In the rows, zero is written as 128.
Turns in one plane each, and the order they were made in; the first pair answered:
z470:
[128 169 103 123 117 156 145 127 145 139 164 188 124 155 127 143 136 118
 159 154 116 127 160 147 173 124  99 102 114 117 117 118 149 155 150 130
 146 138 148 101  83] |-> [138 145 138  86 133 147 140  90 130 126 178 179 158 137 103 147 136 143
 122 122 150 138 140 103 163 123 147 116 178 121 109 132 155 133 142 123
 158 132 141 103  83]
[114 200 123 128 152 123 121 142 138 145 150 164 102 176 169 179 159 135
 116 138 121 111  92 177 150 168 107  86 150 105  97 135  90 143 107 147
 161 123 163 137 141] |-> [115 198 130 107 160 126 134 126 134 134 157 176 117 173 158 167 149 136
 113 134 127 108  85 153 147 179 125  95 179 115 101 152 115 144 100 154
 181 123 159 131 131]
[123 133 160 121 117 121 135 115 135 118 139 142 114 137 121 107 111 100
 135 134 125 134 141 128 113 132 126 129 134 114 129 113 158 117 101 110
 151 130  97 110 135] |-> [116 118 151 106 132 117 125 111 124 118 124 138 127 115 131 108 121 107
 127 132 137 138 135 133 116 130 150 137 149 119 120 121 146 113 116  97
 142 130  99 123 149]
[115 133 138 123 131 121 152 128 123 141 156 180 116 170 117 128 141 131
 119 110 124 124 103 118 148 142 113 140 176 118 135 126 123 155 124 164
 164 146 153 119 111] |-> [113 104 136 121 156 107 128 120 109 135 127 164 124 142 121 153 136 147
 108  98 127 144  80 126 136 140 148 144 180 128 113 139 101 144 131 138
 144 149 154 136 126]
z610:
[124  84 149 133 126 121 128 107 147 133 106  72 155  73 111 108 116 100
 134 111 154 127 154 106 126 118 164 113 136 141 152 130 193  76 119 139
 156 122  84 131 151] |-> [125  61 126 132 138 122 111  95 129 130  87  76 160  64 127 119 130 145
  99 120 148 162 125 128 118 108 178 137 141 148 115 129 153  95 146  99
 104 113 121 156 141]
[130 121 189 161 115 113  85 127 188 101 130 117 103 110 132  96  97 109
 155  81 159 116 116  80 160 112 146  76 117 167 169 156 166  48 115 172
 136 126 110  86 125] |-> [122  84 181 131 144 103  54  99 142 112 108 118 130  95 141 106 105 175
 108  74 160 162  66  99 134 108 193 125 146 166 132 150 115  67 133  90
  85 103 147 114 127]
[135 105 123 128  87 171 175 130 138 148  99  70 135 111 129  91 172 121
 137 150 165 132 174 130 127 136 122 128 142 109 146 121 128 114 152 169
 139 138 108 156 124] |-> [134  89 154  94 104 163 157 126 121 140 107  78 165 100 122  86 164 136
 134 127 183 142 150 101 123 139 147 137 172 114 139 131 139 104 134 139
 156 134  92 149 140]
z895:
[175  73 107 137  99 120 160  97 122 141 120  99 137 123 103 130 122 118
  92 117 118 116 136 131 157 113 121 129 149 154 139 147 126 132 169 173
  87 146 152 135  91] |-> [144 141 102 111  56 149 140 123 121 150 114 103 127 160 122  91 113  98
 115 178 111  89 163 143 116 129  94 156  96 113 143 112 137 134 117 120
 132 147 100 126 109]
[118 160 119 100 117 151 122 118 113 148  96 136 127 125 151  96 118 141
 120 150 115 131 146 140 106 132 127 150 120  87 126 111 106 150 137  84
 147 101 129 124 124] |-> [136 118 120 104 148 135 122 106 109 140 112 144 144 103 137 126 136 162
 103 119 135 148 107 136 116 132 151 144 151 108 117 130  82 146 166 100
 115 105 165 132 122]
[ 98 176 156  62 136 148 112 121  93 123 144 167 126 141 147 150 100 124
 134 128 131 124 113 105  93 151 115 166 130  65 132 120 140 102  56  74
 167 116  81 116 133] |-> [136 102 157  99 187 105 120  81  88 114 155 147 146 104 113 192 115 143
 111  57 143 149  78  85 147 143 160 132 187 131 135 163 135  94 124 142
 119 120 149 135  98]
[123 118 159 117 170 101 109 139  99  87 131 164 127 123 130 152 120 124
 167  90 140 140  72 102 110 140 165 124 158 112 109 140 127 115 100 100
 150 155 130 133 156] |-> [162  97 141 151 144 118 148 118 140  99 136 125 119 112  99 139 123 116
 150  83 144 125 119  94 151 129 151  88 149 148 133 149 162 113 134 202
 136 151 131 135 127]

Between the rows of a pair lie 2 to 3 turns.
[102 173 104  97  95 168 124 132 110 153 125 144 133 166 127 102 136 149
  99 166 104 139 150 153 120 129 121 154 124  96 103 113  98 167 117  90
 121 128 128 129 114] |-> [136 144 123 120  98 151 155 113 148 137 143 131 145 138  88 110 128 112
 126 124 127 108 167 103 160 136 113 115 173 121 141 149 162 135 125 195
 140 137 107 114 100] | z895 then z895 then z610
[144  72 129 163 171  85 115 143 130 114 142 113 101  95 132 170 134 116
 141  89 122 144 101 132 142 122 157 102 130 154 129 156 125  88 143 174
 100 128 167 128 133] |-> [109 140 131 136 173  88  93 187 110 109 138 144  76 129 156 173 128 120
 175 124  92 137  91 146 109 131 135 132 101 111 121 128 100 107 104 103
 120 136 155 123 163] | z470 then z895 then z895
[116  74 107 132 161 136 146 139 115 141  76 132 144 109 144 149 167 161
 133 123 142 171  88 127 110  94 163 160 114 123 147 136  99 100 135  81
 103 133 155 140 136] |-> [ 99 123 106 147 142 149 142 178 130 137  85 137 109 135 158 159 166 119
 175 150 121 147 112 148 110 106 123 146  57  98 167 120 107  96 111  88
 119 142 131 131 143] | z610 then z895
[133 169  88  83 155 114  89 112  58 107 141 167 112 152 160 164 152 139
  82 144 107 116 105 174 148 164 150 148  91 104 117 158 100 174 115  83
 117  96 163  95 155] |-> [145 178  85  97 167  88  98 135  73  94 158 178  95 146 160 188 158 114
 117 117 104 102 101 170 165 165 137 114  74 117 127 169 105 167 126 112
 113 103 162  95 158] | z610 then z895
[130 152  97 128 138  74 127 125  97 127 158 159 104 124 134 141 148 115
 130 135 121 139 104 125 130 149 125 116 104 111 126 116 102 135 171 100
  98 137 165 120 121] |-> [143 173  95 124 100  98 139 125 112 135 159 157  89 124 123 120 146 106
 133 163 112 125 138 135 133 145 110  98  83  86 140 121 129 134 161 116
 105 136 139 109 124] | z895 then z895
[117  75 145 151 191  86  68 152 103 140 115 125 117 125 149 175 110 130
 131  92 135 190  95 135 143 126 150 117 106 127 142 131 121 109 125  69
 122 129 183 135 136] |-> [106 138 153 154 118 138  97 178 144 159  98  98  99 142 150 111 102  88
 154 166 111 149 169 141 129 128  89 107  52 105 168  89 170 118  98 100
 161 121 123 117 127] | z895 then z895
[121 141 153 125 124 122 149 132 150 118 126 143 132 117 111 167 128 155
 107  99 149  87 172 107 170 132 106 106 173 129 141 160 162 130 135 154
 128 130 147  94 113] |-> [ 96 157 162  92 119 118 115 131 112 126 114 157 147 133 123 149 130 168
 101 115 151 100 146 115 134 132 129 149 171 102 113 131 131 142 107  58
 136 123 137  99 134] | z895 then z610
[160 148 126 131  80 152 168 116 146 119  94 120 105 106 124  91 121 120
 146 143 151 118 150 150 128 144 124  96 102 131 115 104 152 135 134 145
 122 155 106 142 146] |-> [157 149 112 119  87 146 144 107 127 137  90 125 105 111 129  93 133 149
 132 141 143 130 135 161 128 129 120 121  98 126  94  99 123 162 144 113
 100 142 139 150 139] | z610 then z610 then z470
[ 87 138 150  74 119 151  95 137 111 119 108 156 184 138 133  74 139 136
 126 123 111 137 132 103 108 150 171 185 143  92  96  77  97 151 145  67
 149 115 140 134 126] |-> [100 173 149  79  85 172 134 139 146 115 127 161 166 151 109  65 135 110
 150 128 110  93 171  86 119 154 130 155 148  97 127  86 138 149 134 136
 169 123 120 110 110] | z470 then z610 then z470
[154 161  60 128 108 175 114 121 138 165 106 122  93 136 151 113 104 149
  82 164  90 130 144 200  86 110 105 148  84 137 115 106  88 142 170  42
  95  98 155 139 102] |-> [181 137  58 147 125 172 126 101 155 161 115 107  94 118 134 119 106 153
  62 135  92 137 143 198 113 104 112 126 102 163 138 116  96 145 201  93
  68 109 180 146  81] | z895 then z895
[119 170 132 120  99 151 140 176 122 137  97 115  96 130 144 160 137 153
 141 152  97 134  91 165 129  99  87 148  34 147 127  73  77 119 155 109
  94  80 144 146 200] |-> [118 146 185 110 155 116 117 167 113  87 136 148 114 112 139 194 125 133
 175  83 142 141  30 103 140 117 128 140 101 147 134  97  96  85 123 118
 133 111 132 138 218] | z610 then z895
[140  97  96 186 127 135 139 134 162 156 102  91  99  98 141 144 136 122
 115 127 132 108 141 164 135 129 116 104  84 146 135 136 136 108 149 140
 107 122 123 141 130] |-> [150  86 130 140 125 150 155  93 155 148 130 112 146 108 121 119 123 131
 101 105 162 105 134 107 150 140 142 111 165 147 140 145 170 116 143 162
 148 122 103 130 123] | z470 then z470
[116 109 114 114 148  93 103 140 125 137  98 112 122 127 136 141 134 122
 161  99 109 135 101 133 110 120 149 135  97 115 125 112 105 114 103  92
 128 114 123 138 163] |-> [125 107  97 143 126  96 131 144 158 143  95 103 107 119 134 143 137 105
 156 108  90 106 125 149 136 113 126 107  66 136 137 122 116 123 125 146
 114 117 135 141 144] | z610 then z895 then z895
[137 155 154  37 107 134 136 167 122 127 131 136 169 164  84  86 137 126
  89 124 144 124 124  89 101 117 123 137 149  94 125  93 148 158 105  97
 176 135 104 129 135] |-> [125 162 124  85  98 113 121 226 148 133 102 123 116 139 114  99 144 101
 136 155 112 122 132 136 105 111  94 108  50 113 129  91 135 135 104  99
 144 139  88 140 144] | z470 then z470 then z610
[128 164 147 101 107 136 157 142 156 112 135 164 142 155 118 118 142 134
 129 140 125 132 154 121 129 132 108 141 135 116 153 131 129 158 117 117
 163 144 141 119 105] |-> [135 115 133 131 141 104 138 130 145 104 127 147 148 109 111 147 153 154
 114 101 131 151 119 125 136 123 145 137 154 142 130 154 102 141 140 119
 123 144 163 149 102] | z895 then z895 then z470
[118 132  68 129 149  81  71 167  95 127 121 131 127 143 156 168 112 107
 105 108  57 141  79 146  92  69 140 140 126 110 121  69  83 147 148  65
 117 163 139 147 156] |-> [149 148  98 103  91 152 148 112 154 134 147 111 155 161 109  98  91  85
  85 119  91 101 169 105 133  85 112 128 178 115 166  87 182 153 138 165
 182 167  90 111 110] | z895 then z895 then z470
[124  43 161 138 163  85  97  72 131 176 165 150  91 133 117 121 126 102
 120 103 154 164 128  75 112 127 142 106 107 171 166 158 108 116 158 143
  98 110 107 144 114] |-> [104  62 151 128 146 103  73  89 114 191 145 133  86 137 132 100 112 102
 121 140 141 171 142  99  75 119 143 127  58 146 156 141 100 119 137  86
 110 101  84 157 135] | z895 then z610 then z470
[134 152 106 159 131 146 154 128 186 163 128 138 106 102  87  79 126  87
 141 135 170 101 147  71 179 133 162  85 152 130 173 151 180  86  93 181
 200 117 112  95 103] |-> [123 117  51 175 161 114  93 173 131 179  73 132 108  83 138 115 149 150
 101 142 138 162  90 150 147 110 195 128  93 123 125 125  74 110 129  57
 110  96 163 142 119] | z610 then z470
[148 189 129 138  94 156 173 125 128  98 202 153  55 193 111 169 116 125
 181 113 111  86 200 130 162 125  62 110 109 154 188 160  92 139 156 212
 128 142 195  68  98] |-> [139 182 144 133 146 118 132 148  92  82 205 181  62 198 136 212 125 142
 184  77 109 120 139 126 156 136  86 114 140 139 169 171  40 128 150 152
 113 157 216  79 122] | z895 then z895 then z610
[130 128 183 174 168  72  94 156 159 101 151 144  83 142 149 167 103  98
 186 151 136 128 106 169 141 116 110  91  71 116 116  99 142 130 115 127
 177 121 122 107 158] |-> [133 103 189 165 187  63  90 135 142  99 143 137 100 121 135 177 109 126
 163 112 149 147  79 162 140 106 148 111 115 129  97 115 119 129 125 109
 164 117 154 119 154] | z895 then z610
[126 145 124 128  69 154 127 131 144 142  82  99 116 108 109  93 123 110
 124 149 130 119 184 131 121 102 117 137  88 133 158 123 169 108 120 137
 120 115  59 124 131] |-> [128  99 105 116  99 140 102 108 108 146  63  98 155  99 122 120 136 156
  85 124 135 158 132 147 120  90 170 173 127 138 123 117 121 119 153 100
  79  93 113 145 121] | z610 then z610 then z895
[120 170 118  84 109 183 145 129 133 161 129 123 131 162 159  87 136 111
  90 195 130 135 148 141 122 125 123 150  82  88 111  93  88 151 111  35
 103 103 155 169 116] |-> [110 203 127 112 143 146 121 168 134 125 154 157 102 171 172 128 138  64
 143 174 121 127 136 144 125 132 106 124  64  87 121  92  71 131  94  51
 120 129 157 162 138] | z895 then z610 then z895
[124 101 114 153 125 105 104 123 126 130  86  78 123  68 132 158 132 119
 136 134 139 137 114 168  95  97 152 115  88 134 125 111 121  74 149  86
 117 141 108 136 150] |-> [123 111 107 120 134 116 108 102  99 150  88  99 132 102 139 149 135 157
 105 144 134 153 101 168  91 105 147 153 112 108 103 102  95 114 143  45
 107 131 135 143 149] | z470 then z610 then z610
[119 128 125 124 140 120  94 125 104 115 119 144 128 108 137 136 131 129
 141 124 129 148  75 138 111 135 140 126 141 127 109 122 104  97 106  89
 128 137 122 128 160] |-> [124 132 134 133 137 110  96 146 125 108 135 143 114 113 131 145 125 105
 164 105 121 129  90 134 125 134 127  92 122 137 125 132 115  87  99 129
 136 138 129 132 167] | z610 then z610 then z895
[115 133 129 100 137 124 107 144  94 105 126 148 115 122 139 134 114 128
 109 118 119 141 120 141 105 133 162 139 146 121  96 123  98 133 121  76
 119 132 128 133 154] |-> [132 125 124 155 123 120 141 160 129 101 148 151  84 120 125 145 125 103
 142 107 109 113 152 136 144 124 130  90 126 146 132 149 115 130 141 169
 117 142 130 119 129] | z470 then z895 then z610
[139 137 106 163 105 153 136 126 159 136 132 113 110 134 119 118 137 120
 123 147 112 128 161 145 142 119 102 109 104 139 145 108 146 157 168 163
 104 128 137 138 110] |-> [134 146 146 100 108 167 132 103 137 136 144 113 146 145 103  92 116 138
  98 136 146 128 150 100 125 131 123 137 152 114 126 109 173 156 128 121
 148 128  99 126 126] | z470 then z610 then z895
[107 230 139 108 112 135 161 133  99 169 129 175 160 210 100  90  92 121
 110 156 116 101 164  87  75 115 115 181  90 127 109 138 129 165 117 170
 138 146 142 118 121] |-> [126 190 111 146 125 117 170 118 107 169 126 167 152 192 102 120 106 141
  84 132  99 123 153 113  99 108 123 168 101 167 112 159 106 178 186 199
  82 135 204 136  91] | z610 then z895 then z610
[163 157 162 107  90 149 162 112 125 126 151 124 140 164 117 128 139 100
 128 129 145  93 161  77 121 131 113 142 145 121 155 138 146 162 102 183
 183 123 106 107 102] |-> [123 159 131 136 130 112  91 167  91 124 115 130 113 145 165 163 143 116
 150 140 107 130 100 139  81 126 120 161  76 105 116 115  67 162  99  84
 128 115 126 126 139] | z895 then z470 then z470
[ 93  81 127  94 136 119 105 113  91 138 120 130 164 128 128 123  92 139
 115 117 145 160  73 118 101 142 170 170 168 111  71 126 130 132 105  29
 143 128 111 126 159] |-> [125  39  86 182 143 103 121 136 131 143 108  97 127  91 124 158 121 147
 128  96 123 168  84 172 151 118 151 127 122 166  88 141 104 132 181 109
  71 112 172 155 124] | z470 then z895
[111 130 133 130 164  80  79 160 102 122 120 148 129 118 154 173 143 129
 153  92 133 138  69 150 133 114 151 120 121 134  98 141  97 101 115  71
 123 134 127 140 153] |-> [122 156 152 104  96 127 134 112 148 133 136 134 144 140 111 106 116 106
 150 131 143  95 152 106 151 113 117 117 143 129 142 127 197 109  97 156
 179 133  70 109 134] | z895 then z895 then z470
[119 164 136 124  93 163 127 129 153 150 125 123 109 135 148 109 129  95
 152 160 123  98 182 121 128 126  91 125  97  87 151 115 182 121 109 140
 158 134  71 104 121] |-> [132 157 130 141 106 152 135 122 158 145 127 116 115 133 142 113 131 105
 146 140 127 103 190 115 143 116  92 102 102 107 154 133 178 120 128 177
 151 131  91 102 105] | z895 then z895 then z895
[118 112 130 159 155 105 103 133 125 118 124 122 138 101 141 139 127 116
 147 102 143 135 105 114 130 138 131 101 131 136 126 143 131  98 121 147
 126 133 123 131 136] |-> [112 123 103 159 141 112  99 149 127 124 107 116 121 111 150 127 130 108
 153 134 119 132 106 147 127 118 125 115  86 135 125 128 130 113 117 111
 111 127 113 133 144] | z895 then z610 then z470
[118 171 154 111  97  97 113 180 101 133 200 174  73 126 181  79 105 116
 127 107 111 130 122 111 142 131  68 163 145 112 127 115 163 155  99 130
 159 177 147  82 154] |-> [140 150 145 126  95  89 136 156 121 139 201 150  73 111 155  82 112 113
 102  82 111 121 136 111 176 129  58 135 161 140 148 136 175 156 139 197
 141 165 166  90 123] | z895 then z895
[104 157 147  96  95 158 110 125 104 137 111 123 148 138 123  83 111 125
 128 149 140 129 139 125 102 131 136 162 131  91 123 110 147 138  93  78
 163 125  77 111 133] |-> [120  68 134 124 151 118 105  99 107 126 115 115 164  96 107 130 138 148
 100  89 166 159 104 115 140 117 186 137 171 156 106 135 122 117 150 114
 117 114 134 133 127] | z470 then z895
[ 90 106 162 137 143 127 113 130 123 120 120 145 181 140  95 106 108 126
 123 123 140 105  71 113 100 107  94 177 196 104 145 129 160  93 132 112
 130 130  80 137 135] |-> [ 99  73 123 183 158 112  95 146 126 123 103 121 165 105 108 129 112 128
 114 112 128 119  68 141 110 100 109 154 157 127 140 137 134  79 162 120
  85 123  97 149 136] | z895 then z470
[117 116 162  71 127 146 176  79 146 163 119 106 128 125 147  91 144 163
 162 151 167 178 181  92 137 123 161 115 163 161 117 133 146 158 110 154
 140 133 114 165 147] |-> [106 109 164  60 140 135 171  82 130 155 129 112 126 129 154 102 151 169
 160 141 166 188 156  93 129 137 170 134 169 152 118 137 127 162 107 125
 137 138 119 175 147] | z895 then z895
[123 107 128  99 119 133  99 117  74 139 120 127 138 125 154  98 120 173
 125 152 118 152 119 141 109 123 150 189 132 100 101 116  93 143 109  55
 100 126 134 130 131] |-> [141 107 153 147 112 129 132 130 147 123 150 115 113 116 114 105 115  97
 168 130 137  97 183 108 157 137 106 100 127 136 162 143 166 114 112 207
 125 150  94 111 108] | z895 then z470 then z610
